In the data rows, the value 128 means zero.
Here are some numbered points:
[118 109 122 146 133 110 115 121 103 105 107 112  94 111 105 160  98 106 107 141 115 111 116 109 119  91 149  98 180 109 121 169  91 162  81 190 102 113 111 101 135 150 103 192 104 186 146 102] 0
[ 94  94 176 196 108 114 118 181 163 111  98 105 100 189 106 103 106 119 175 112 117 107 126 113  99 105 131 116 184 114 169 107 125 109 177 184 122 181 107 115 171 101 117 116 111 149 175 111] 1
[183 135 114 123 194 116 108 121 118 214 166 114 203 103 114 185 202 108 107 101 174 109 109 166 115 103 159 117 118 165 112 107 117 109 113 120 106 109 159 118  94 108 111 120 114 115 119 182] 2
[113 102 111  90 108 105 109 123 103  97 187 208 110 117 107 100 149 197 104  91 106  94 113 147 209 112 104 106 114 138 132 150 110 121 117 111 116 123 170 161 106  85 140 192 110 208 124 106] 3
[103 116 126 125 126 119 143 120 130 224 192 107 209 113 117 109 117 200 121 118 162 119 135 194 210 194 106 210 115 208 112 109 115 177 115  93 115 112 202 182 113 108 134 116 122 114 125 177] 4
[190 110 109 149 123 101 122  82 109 108 111 115 108 120 113 181 102 104 107  74 147  98 109 105 104 126 117 100 141  99 134 132  93 125 112 187 138 105 114 109 116 142 111 156 105 166 149 103] 5
[214 118 115 112 165 110 115 102 107 210 118 122 194 118 110 165 156 112 120  99 125 109  90 191 113 179 111 170 117 197 102 109 109 154 105 108 113 114 158 117 102 111 109 118 115 112 132 161] 6
[116 131 102  92 123 141 168  98 138  92 207  95  90 116 101 146 115  91 104  99 155 103 147  88  82  92 156 111 117 120 119 135 106  98  95 103 101 123 101  92 163 168 125 107 104 102 137 134] 7
[122 111 112 111  85 113 118 112  99 120 204  98 129  96  95 110 120  97 100 119 100  98 156  98  98  96 158 111 102 101 136 137  89 103  92 122 120 112 121 106 121 126 105 108 102 111  97 118] 8
[117 101 160 164 111 206 127 187 108 111 105 113 121 151 101 100 113 118 195 103 137  80 199 112 120 118 184 111 103 117 122 109 109 122 182  53 187 121 113 126 159 167 130 114 116 111 175 106] 9
[114 116 114 109 148 172 107 161 111 110 114 100 111 160 108 172 112 115 125 120 169 120 105 106 104 111 202 108 180 100 130 109 107 120 192 193 155 131  85 101 124 181 109 111 107 111 184 115] 10
[106 113 118 115 143 125 131 118 121 108  88  98 111 119 114 145 113 114 115  94 119 110 120 144 108 168 166 173 125 128 122 212 121 214 110 111 110 114 155 100 113 184 109 190 105 212 106 168] 11
[ 94 110 106 121 112 115 129 106  99 104 108 169 113 141 131 105  94 172 112 184 114 119 112 103 172 148  81  98 125  99 108 137  98 176 125 121 107 117 101 185 103 140 157 183  90 187  96 104] 12
[108 122 169 112  75 117  98 170 169  96 129  99 126 175 155 118 106 102 106  78  99 137 107  85  86 111  87 115 181  95 106 104 133 100 154 126 163 163  94 114 107 108 109 172 134 111 113 111] 13
[110 187 189 130 111 119 217 111 131 113 109 115 103 173 117 107 108 108 126 115 175 115 202 121 123 112 113 124 177 116 110 118 125 113 186 107 187 176 115 112 165 180 120  99 121  93 213 119] 14
[176 112 109 101 213 117 128 119 124 212 107 121 116 102 122 130 121 124 114 110 124 111 110 207 122 184 182 194 114 177 114 173 124 178 122 112 119 123 197 126 114 167  93 113 122 105 126 204] 15
[176 156 119 174 108  96 120  96  99 105 124 144 100 115 115 130  89 109 108 117 116 106 107 109  92 126 111 108 111 104 124 109 128 124 113 147 127 100  98 139 103 116  90 191 130 199 111 100] 16
Which two points above are nearest to each new point, looking only along the 6 directions in which the numbered points spread most? Their numbers follow each, nearest first.
[113 120 134 108  95 105  81 103 109 152 212  87 125 104 112 110 150 169 112 108 126 109 120 177 101 163 115 169 111 162 112 203 100 146 119 108 104 127 181 118 127 130 110 114 111 146 113 188] 6 15
[102 109 101 121 117 111 127 108 115 111 185 119 149 145 196 111 167 182 124 209 121 239  98  97 232 101 109 125 119 110 146 126 201 104 111 111 125 103 124 177 149 117 236 115 117 123  90 101] 3 12
[177 112 120 235 143 168 109 162 110 145 131 120 137 134 109 155 112 111 185 110 118 122 119 110 111  99 106 113 111 106 113 101 103 108 111 170 112 100 108 167 108 110  74 141 145 112 112 116] 5 10
[200  97 106 113 123 154 112 109 105 133 111  93 111 125 100 126 102  50  92 110 110 129  93 136  97 123 131 141  90 116 111 109 113 137  85 114 104 107 116  95 127 145 105 120 111 113  88 138] 5 8
[111 179 175 186 120 111 125 177 182 113 110 172 104 180 117  83 123 120 125 109 118 116 116 116 119 119 122 118 184 110 188 110 111 116 172 115 111 166 122 104 111 129 106 185 199 111 128  94] 13 1
[105 211 122 185 143 196 191 135 126 138 113 118 106 181 131 114 119 126 172 117 127 123 171 129 131 115 103 126 198 122 107 107 127 116 193 180 123 175 127 123 108 110 106 112 187 117 217 108] 1 14
[130 125 157 100 106 106  91 128 149 108 106 109 103 109 199 122 102 119  95 220 110 233 112  93 179 111 101 104  99 105 154 108 179 107 107 113 151 134 103 164 159 101 227 108 145  95 103 137] 13 16
[168 131 116 192 126 142  77 107 105 106  93 121 160 113 118 151 153 101 153 168 119 101 120  89 105 104 117  99 105 135 110 103 110 132  98 169 102 109 105 153 105 114 106 122 106  91  95 103] 5 16
[100 119 119  95  89 118 102 105 128  96 111 155  86 108 165 118 141 108 112 156  90 163 123  94 149 109 102  85 104  99 185 103 159 107 105 126  84  94 103 143 179 105 194 109  96 172  93  96] 16 12
[110 114 108 121 104 107 120 124 125 105 106 119 183 128 155  93 168 206 125 240 126 194 137 154 227 155 117 117 105 155 125 116 115 160  97  95 115 107 107 236 111 101 208 106 121 108 115 100] 3 12
[102  92 109 102  94 116  88 111 109 112 105 100 116  80 140 137 175 106 133 143 127 109 111 116  83 136 133 106 130  78 125 174  98 124 111 157  85 113 103  85  96 119 118  82  98 166 100 130] 5 0
[109 109 100 114 115 118 125 112 123 114 104 100 170 112 106 112 203 186  93 218 122 169 112 116 155 177 111 111 114 159 103 170 120 202 109 108 114 114 111 203 107 110 153 120 106 235 118 106] 12 3
[ 94 129 120 125 112 116 116 116 111  76 120 120 213 103 117 107 221 191 115 189 113  94 112 167 121 198 180 185 113 205 109 190 129 178 108 109 119 117 188 110 125 119 106 115 128 113 122 173] 15 4
[129 114 140 122 100 124 101 113 153 119 110 102 107 153 144 101 156 108 149 141 102 172 117  85  92 101  99  88  89  94 183 109 166  62 107 117 102 133 100 104 174 109 174  95  95 101  91 106] 13 8
[128 123  86  93  96 102 122 104  92 134 173 211 117  95 141 114  77 135 102 140  93 167 178 104 183 116  76  87 106  99 121  91 146  97 112 112 126 114 106 163 111 101 171 115 154 106 112 108] 3 8
[104 178 126 114 127 164 212 128 124 115 119 119 112 153 116 180 119 123 123 124 211 119 113 114 126 105 113 103 177 114 109 110 124 106 178 196 124 157 126 114 114 190 111 192 134 110 208 106] 13 10
